In the rows, 128 means zero.
A single turn carries every row of the set below to another of its rows. Some are shown first; where does it send the rows asked next?
Mibuz: [ 97  84 102 123 165 141 120 120 127 133 124 113 150 123 100 119  84 128
 113 156 102 129 159  82 131 131 150 132]
nere: [119 112 147 135 131 127 143 148 135 143 115 135 150 140 150 102 114 122
 125 128 145 100 127  70 164 150 164 133]
Kato: [134 109 102 128 126 121 121 109 157 128 178 119 136 126 116 110 120 105
  92 170  96  82 120 105 120 162 139 126]
Ded: [ 85 115 114 125 142 134 122 111 144 142 144 148 120 135 121 131 103 142
 124 152 124  69 116 129 109 163 169 123]
Zor: [104  84 117  97 166  93 131 145 123 130 117 138 117 101 122 127 100 175
 102 122 116 109 139 137 114 140 129 121]
reko: [122  92 113 118 122  83 149 144 107 132 146 139 186 120 115 128  99 105
 125 165 120 103 109 121 130 154 145 147]
pume: [120  91 149 109 158 111 106 148 156 140 130 116 152 131 136 148 116 119
 138 141  89  95 131 115 120 160 167 174]
sube: [107  86  98 111 120 114 159 157 143 136 124 123  96 131 155 119 117 129
 100 138 106 102 171  77 102 161 144 134]
Kor: [115 111 112 163 156  88 120 159 137 145 123 142 142 113 138 119 129 148
 115 184 110  85 149  88 125 151 150 111]
Sok: [114 133  98 124 150  68 122 133 124 161 132 135 152 127 129 124 146 127
 110 145 148  94 151 124 113 112 107 150]
Vad: [107 116 155  99 164 125 141 129 139 135 135 134 129 129 139 134 140 107
 140 138 136 117 182  91 140 142 107 147]
zipin: [104  83 140 139 141  97 161 174 145 145 123 129 145 115 142 137 102 140
  84 139 133 107 128 102 120 116 116 172]
moni: [161  87 134 142 110 120 147 128 154 111 150 137 135 103 137 169 134 118
 118 163 114 121 159  95 123 155 138 149]
Buse: [140 118  96 114 109 144 130 110 130 141 135  89 110 146 126 167 115  98
 113 120 109 108 143  96 128 139 140 155]
bogi: [111 118  97  98 135 126 162 118 157 177 138 159 108 130 129 123 148 109
 100 133 141  97 146 102 124 158 148 163]
tamev: [158  85 100 103 123 133 117 128 135  90 155 126 172 126 129 122 116 110
 122 134 116 120 135 102 137 157 139 132]
tav: [125 110 133 158 141 144 132 139 150 122 125 123 101 118 117 151 126 152
 112 122 133  79 161 100 149 107 132 136]
Sevog: [135 135 120 128 117  98 103 115 171 144 134 141 132 111 125 144 114 123
 103 134  83 103 133 107 115 125 109 116]
varu: [156 126  85 128 114 117 144 127 114 131 125 143 104 110 139 138 125 122
 120 139 123 112 139 112 168 153 124  96]
lobam: [127 101  94 107 170 109 141 118 131 171 127 150 100 126 113 137 150 128
 125 125 167 124 141 133 132 160 146 133]
zosef: [111 104 120  98 127 110 144 154 153 139 141 132 114 155 175 141  91 115
 121 127 119 114 139 148 147 147 126 135]
gav: [118 107  86 134 118 180 120 135 139 131 138 123 147 128 139 122 114 106
 106 139 115 101 132  76 127 130 124 116]
setez: [137 116 138 118 125 144 132 140 142 142 164 140 146 134 135 139 126 108
 118 142 118 101 119  99 151 168 138  78]
dor: [134 115 105 142 149 104 132 103 109 121 144 110 119 100  90 168 112 139
 100 165 125 103 117 128 129 138 109 145]
Surak: [139 102 134 160 152 129 105 153 135 119 141 112 156 116 142 146 154 157
 109 152 141  74 116 106 128 141 137 148]
sufu: [120 110  92 104 142 102 137 116 119 172 131 142 156  98 132 117 138 112
 100 153 126 125 172  88  94 123 127 140]
pud: [123 108  81 120 137 100 150 133 138 154 138 146 118 118 162 138  85 124
  77 168 121 133 128 106  96 160 133 126]
Marud: [105 124 123 114 161 120 153 139 144 165 127 122 127 142 127 149 147 109
 103 140 148 103 149  89 144 138 115 195]
pom: [125  89 132  98 182 116 134 139 128 155 127 150 137  84 126 146 146 127
 127 144 123 121 178 109 106 135 133 151]
fepi: [111  92 141 108 128  87 126 129 132 130 129  96 139 141 161 134 109 125
 120 147 117 149 144 105 113 161 104 126]
Rupag: [157 122 136 123 123 120 147 133 130 166 141 142 125 103 128 171 125 131
  98 117 131  82 102 131 136 136 163 145]
vitas: [117  93  67 140 151 135 147 152 120 129 119 128 130 138 131 151 112 124
 116 170 135 105 125  96 146 172 160 175]
zaze: [112 109 115 127 138  78 160 146  97 152 125  95 112 133 144 112 112 140
  88 134 151  89 112 116 134 144 130 150]
rilo: [120 117 101 107 149  90 134 111 132 139 154 151 137 142 125 139 124 105
 136 144 164 125 147 149 128 140 110 135]
dele: [113 109  96 125 152 107  99 143 119 171 101 115 145 150 124 135 108 122
 137 122 122 128 107 118 145 147 144 106]
Dabet: [136  96  90 143 163 123 131 165 120 136 139 105 142 127  98 142 134 132
  97 152 121  95 111 117 183 141 120 136]
bigez: [156  88 123 122 123  98 133 133 118 139 106 110 147  95  92 136 136 140
 102 107 112 125 137  82 140 124 132 142]
Pur: [109  76 139 114 168 129 153 136 126 156 135 106 105 132 128 163 100 155
  95 131 147 128 139 117 115 151 161 138]
tov: [159  95 109 141 177 119  92 146 151 152 126 120 141 113 108 124 128 146
  92 118 122 107 110 100 135 132 153 116]
muge: [136  86 111 114 158 146 121 161 113 145 139 106 137 111 100 167 142 127
 112 126 107  74 102 113 113 158 152 147]

rilo turns into Marud
Dabet turns into gav
Zor turns into zosef
And these:
nere turns into Kor
varu turns into tav

